In the data rows, zero lies at 4.5, halfway between 4 and 5.
Some points:
tensor([3., 6., 1., 5., 5., 2., 4., 6., 3., 5., 5., 5., 4., 4., 4., 4., 6., 4., 4., 2., 6., 4., 5.,
        5., 8., 2., 4., 2., 7., 4., 6., 6.])
tensor([4., 5., 5., 4., 6., 4., 3., 2., 5., 5., 5., 5., 4., 1., 2., 4., 3., 3., 2., 6., 4., 6., 3.,
        6., 4., 8., 5., 6., 8., 5., 3., 6.])
tensor([4., 7., 5., 6., 4., 7., 4., 5., 5., 6., 0., 6., 3., 5., 6., 5., 6., 6., 3., 2., 7., 6., 3.,
        6., 2., 3., 6., 3., 6., 3., 2., 5.])
tensor([9., 3., 6., 5., 5., 5., 4., 5., 2., 5., 7., 5., 8., 4., 7., 5., 4., 4., 5., 5., 6., 7., 4.,
        6., 6., 4., 6., 3., 6., 3., 3., 0.])
tensor([3., 3., 5., 3., 1., 4., 6., 3., 5., 7., 5., 5., 4., 6., 4., 6., 6., 5., 2., 3., 3., 5., 5.,
        3., 5., 7., 0., 4., 6., 0., 4., 4.])
tensor([6., 2., 6., 8., 4., 3., 3., 5., 1., 5., 4., 5., 0., 3., 3., 7., 4., 5., 7., 5., 2., 2., 5.,
        5., 4., 4., 5., 7., 4., 4., 3., 4.])
tensor([5., 2., 5., 3., 6., 7., 3., 5., 6., 5., 7., 4., 5., 3., 3., 4., 7., 5., 5., 3., 2., 2., 4.,
        9., 6., 4., 5., 4., 4., 5., 7., 6.])
tensor([8., 4., 3., 3., 6., 3., 7., 5., 3., 6., 5., 3., 3., 7., 2., 7., 4., 9., 5., 1., 2., 5., 7.,
        3., 3., 5., 5., 4., 5., 7., 4., 6.])
tensor([4., 5., 6., 5., 5., 4., 4., 5., 8., 2., 4., 4., 4., 6., 6., 7., 6., 3., 7., 5., 5., 6., 4.,
        1., 8., 6., 5., 6., 4., 6., 4., 5.])
tensor([6., 5., 7., 6., 3., 2., 5., 3., 3., 2., 2., 1., 2., 5., 7., 3., 4., 7., 2., 4., 3., 1., 4.,
        4., 5., 6., 6., 1., 4., 6., 6., 3.])
tensor([4., 5., 4., 2., 4., 6., 4., 4., 6., 7., 3., 3., 5., 4., 6., 0., 3., 8., 7., 6., 4., 5., 7.,
        4., 7., 3., 5., 8., 5., 5., 5., 2.])
tensor([2., 2., 3., 4., 7., 5., 3., 3., 6., 3., 4., 1., 5., 3., 2., 4., 6., 6., 3., 4., 9., 4., 4.,
        3., 2., 4., 4., 4., 5., 3., 3., 2.])
tensor([6., 3., 3., 9., 5., 4., 6., 2., 8., 6., 6., 7., 6., 7., 6., 4., 6., 6., 5., 6., 2., 4., 5.,
        5., 3., 4., 4., 6., 6., 4., 4., 2.])
tensor([6., 2., 4., 2., 7., 5., 6., 2., 2., 5., 3., 8., 4., 4., 3., 3., 5., 4., 5., 5., 6., 8., 4.,
        5., 5., 5., 5., 7., 2., 4., 7., 2.])
tensor([1., 3., 4., 3., 5., 1., 2., 5., 4., 6., 5., 5., 8., 5., 5., 8., 5., 5., 6., 5., 4., 5., 3.,
        7., 1., 7., 6., 4., 4., 6., 5., 4.])
tensor([7., 9., 3., 2., 4., 6., 3., 6., 6., 7., 6., 5., 4., 5., 3., 7., 6., 2., 5., 6., 7., 3., 5.,
        5., 3., 5., 5., 5., 4., 8., 7., 1.])
tensor([3., 7., 7., 2., 6., 4., 5., 5., 5., 6., 4., 4., 6., 6., 4., 7., 3., 3., 2., 3., 2., 3., 3.,
        1., 4., 2., 8., 5., 3., 2., 3., 4.])
tensor([5., 6., 5., 7., 5., 5., 4., 6., 3., 6., 4., 3., 6., 5., 4., 1., 5., 5., 3., 5., 2., 6., 3.,
        4., 4., 2., 1., 3., 4., 7., 6., 5.])
tensor([7., 5., 5., 5., 3., 2., 5., 6., 5., 3., 6., 3., 6., 3., 6., 2., 9., 2., 3., 5., 5., 6., 8.,
        5., 3., 3., 5., 5., 1., 4., 3., 5.])
tensor([4., 4., 2., 3., 2., 4., 4., 4., 4., 3., 5., 6., 4., 8., 3., 1., 3., 2., 4., 5., 6., 3., 4.,
        4., 5., 4., 5., 5., 4., 6., 1., 5.])
tensor([6., 6., 7., 2., 7., 5., 7., 3., 4., 2., 7., 6., 3., 7., 7., 5., 4., 5., 6., 6., 8., 6., 3.,
        9., 5., 4., 3., 7., 3., 2., 5., 5.])
tensor([4., 7., 1., 5., 3., 5., 4., 4., 6., 4., 4., 2., 5., 4., 3., 5., 2., 4., 8., 5., 2., 7., 3.,
        7., 6., 4., 5., 1., 3., 2., 5., 6.])
tensor([4., 5., 6., 3., 7., 6., 4., 1., 4., 5., 6., 6., 5., 3., 6., 2., 5., 3., 8., 6., 3., 2., 4.,
        1., 5., 6., 4., 2., 6., 5., 4., 8.])
tensor([5., 5., 5., 6., 3., 3., 3., 5., 4., 3., 2., 6., 6., 3., 3., 6., 1., 8., 5., 4., 6., 1., 7.,
        3., 6., 5., 2., 5., 3., 5., 3., 7.])
tensor([2., 5., 4., 6., 3., 6., 9., 7., 2., 2., 5., 6., 7., 4., 4., 4., 6., 5., 5., 4., 5., 3., 2.,
        4., 4., 8., 4., 7., 5., 4., 6., 5.])
tensor([6., 2., 2., 3., 4., 4., 7., 7., 7., 2., 1., 5., 5., 3., 7., 4., 2., 2., 5., 6., 3., 3., 4.,
        5., 3., 3., 2., 5., 7., 6., 6., 5.])
tensor([3., 3., 3., 5., 2., 6., 6., 6., 5., 6., 7., 5., 1., 2., 5., 6., 3., 6., 3., 6., 6., 6., 2.,
        2., 3., 1., 6., 2., 0., 5., 5., 6.])
tensor([3., 3., 6., 6., 4., 7., 5., 4., 4., 5., 3., 2., 6., 6., 2., 5., 5., 3., 5., 6., 7., 5., 8.,
        4., 5., 5., 6., 2., 5., 3., 7., 7.])
tensor([2., 5., 5., 5., 7., 6., 3., 6., 3., 4., 6., 4., 2., 4., 6., 4., 2., 2., 3., 3., 3., 6., 7.,
        6., 4., 6., 4., 5., 6., 6., 3., 4.])
There is one direction along which these points spread out most. Take the direction at right angles to it along which they spread out most. Go by this last direction. How far along it is each point below, from 0 to 99? 50 is the average, and the first point above lies past it. One standard deviation of the points above along it is 16.
tensor([6., 2., 2., 3., 4., 4., 7., 7., 7., 2., 1., 5., 5., 3., 7., 4., 2., 2., 5., 6., 3., 3., 4.,
        5., 3., 3., 2., 5., 7., 6., 6., 5.]) 28
tensor([7., 9., 3., 2., 4., 6., 3., 6., 6., 7., 6., 5., 4., 5., 3., 7., 6., 2., 5., 6., 7., 3., 5.,
        5., 3., 5., 5., 5., 4., 8., 7., 1.]) 69
tensor([4., 7., 5., 6., 4., 7., 4., 5., 5., 6., 0., 6., 3., 5., 6., 5., 6., 6., 3., 2., 7., 6., 3.,
        6., 2., 3., 6., 3., 6., 3., 2., 5.]) 77
tensor([2., 5., 4., 6., 3., 6., 9., 7., 2., 2., 5., 6., 7., 4., 4., 4., 6., 5., 5., 4., 5., 3., 2.,
        4., 4., 8., 4., 7., 5., 4., 6., 5.]) 41
tensor([2., 5., 5., 5., 7., 6., 3., 6., 3., 4., 6., 4., 2., 4., 6., 4., 2., 2., 3., 3., 3., 6., 7.,
        6., 4., 6., 4., 5., 6., 6., 3., 4.]) 47
tensor([6., 5., 7., 6., 3., 2., 5., 3., 3., 2., 2., 1., 2., 5., 7., 3., 4., 7., 2., 4., 3., 1., 4.,
        4., 5., 6., 6., 1., 4., 6., 6., 3.]) 35
tensor([2., 2., 3., 4., 7., 5., 3., 3., 6., 3., 4., 1., 5., 3., 2., 4., 6., 6., 3., 4., 9., 4., 4.,
        3., 2., 4., 4., 4., 5., 3., 3., 2.]) 73
tensor([3., 6., 1., 5., 5., 2., 4., 6., 3., 5., 5., 5., 4., 4., 4., 4., 6., 4., 4., 2., 6., 4., 5.,
        5., 8., 2., 4., 2., 7., 4., 6., 6.]) 61
